In the data rows, the value 128 means zero.
Some points, each followed by its number:
[161 146 145 167 148 143  99 126 107 167 141 134] 0
[129 122 122 101  90  89 128 146 145 127 147 141] 1
[133 109 107 138 156 134 100 119  99  92 124 129] 2
[161  99  95 116 134 108  99 138 152 156 176 126] 3
[141 162 111  43  53  89 135 105 117 146 102 119] 4
[104 102 101 110 118 104 135 139 154 115 147 119] 5
[ 98 108  96  57  79 131 111 110 124 103  86 153] 6
[ 87  99 108 137 149 141 138 133 144 145 109  81] 7
[126 161 138 133 127 135 141 123 115 140 171 119] 8
[100 134 153 128 141 146 182 170 169 139 147 126] 9
[136 162 136  92  97 101 112 120 141 117 121 140] 10
[137 110 138 178 200 170 168 148 152 154 142 101] 11
[134 128 143 134 123  83 103 116 140 103 155 147] 12
[136 108 114 164 175 136 108 115  95 105 146 110] 13
[133 121 123 111 109  98 112 111 146  98 166 152] 14
[173 165 188 199 178 140 116 161 113 141 155 147] 15
New points follow, each followed by the numbers of its three nearest points above, looking only along the 3 directions in which the numbered points spread most, nearest first.
[111 125 117 122 113 126 145 171 158 123 126 122] 5 1 9
[141 119 154 158 174 125 125 148 110 129 141 121] 0 13 8
[133 143 133 112 109 137 128 132 133 163 108 185] 1 10 8
[129 148 110 104 113 121 131 136 122 121 140 127] 1 14 3
[110 136 117 101  98 114 108 116 141 170 123 139] 1 10 14
[132 112 135 151 131 128 144 110 137 128 152 136] 3 8 12
[148 167 133 100 111 130 157 157 151 173 148 155] 8 1 10
[118 165 133  89  96 123 139 130 140 124 135 134] 1 10 14
[120 143 137 108 109 131 142 115 129 114 127 135] 1 3 14
[144 115 121 150 139 144 144 138 167 113 155 161] 8 3 0
[152 126 138 117 123 102 141 145 145 121 154 154] 8 3 12
[106 130 107  97 121 146 184 165 119 114 145 113] 5 7 9
[119  86  89 127 139 110  82 120 117 134 151 113] 2 3 13
[132 139 153 143 120 124 108 121 147 114 106 125] 3 8 12
[134 113 125 144 157 157 128 114 121 144 122 135] 3 13 2
[107 120 102  95 114 158 178 153 148 136 165 140] 5 9 7
[167 138 140 167 161 135 143 154 138 135 164 163] 0 8 15
[118 121 130 149 135 141 114 117 127 156 125 144] 3 8 12
[129 141 143 173 170 140 148 128  92 135 154 118] 0 8 13
[121 145 149 127 100 124 125 123 147 128 113 147] 1 10 8
[ 99 140 128 110 118 124 138 126 123  84  83  89] 5 3 1
[117 106 113 139 141 142 130 110  84 162 154 120] 3 2 13
[ 88 129  95  85 113 132 128 109  75 131 126 126] 5 14 1
[133 124 135 177 148 115 137 138 131 140 133 116] 8 0 3
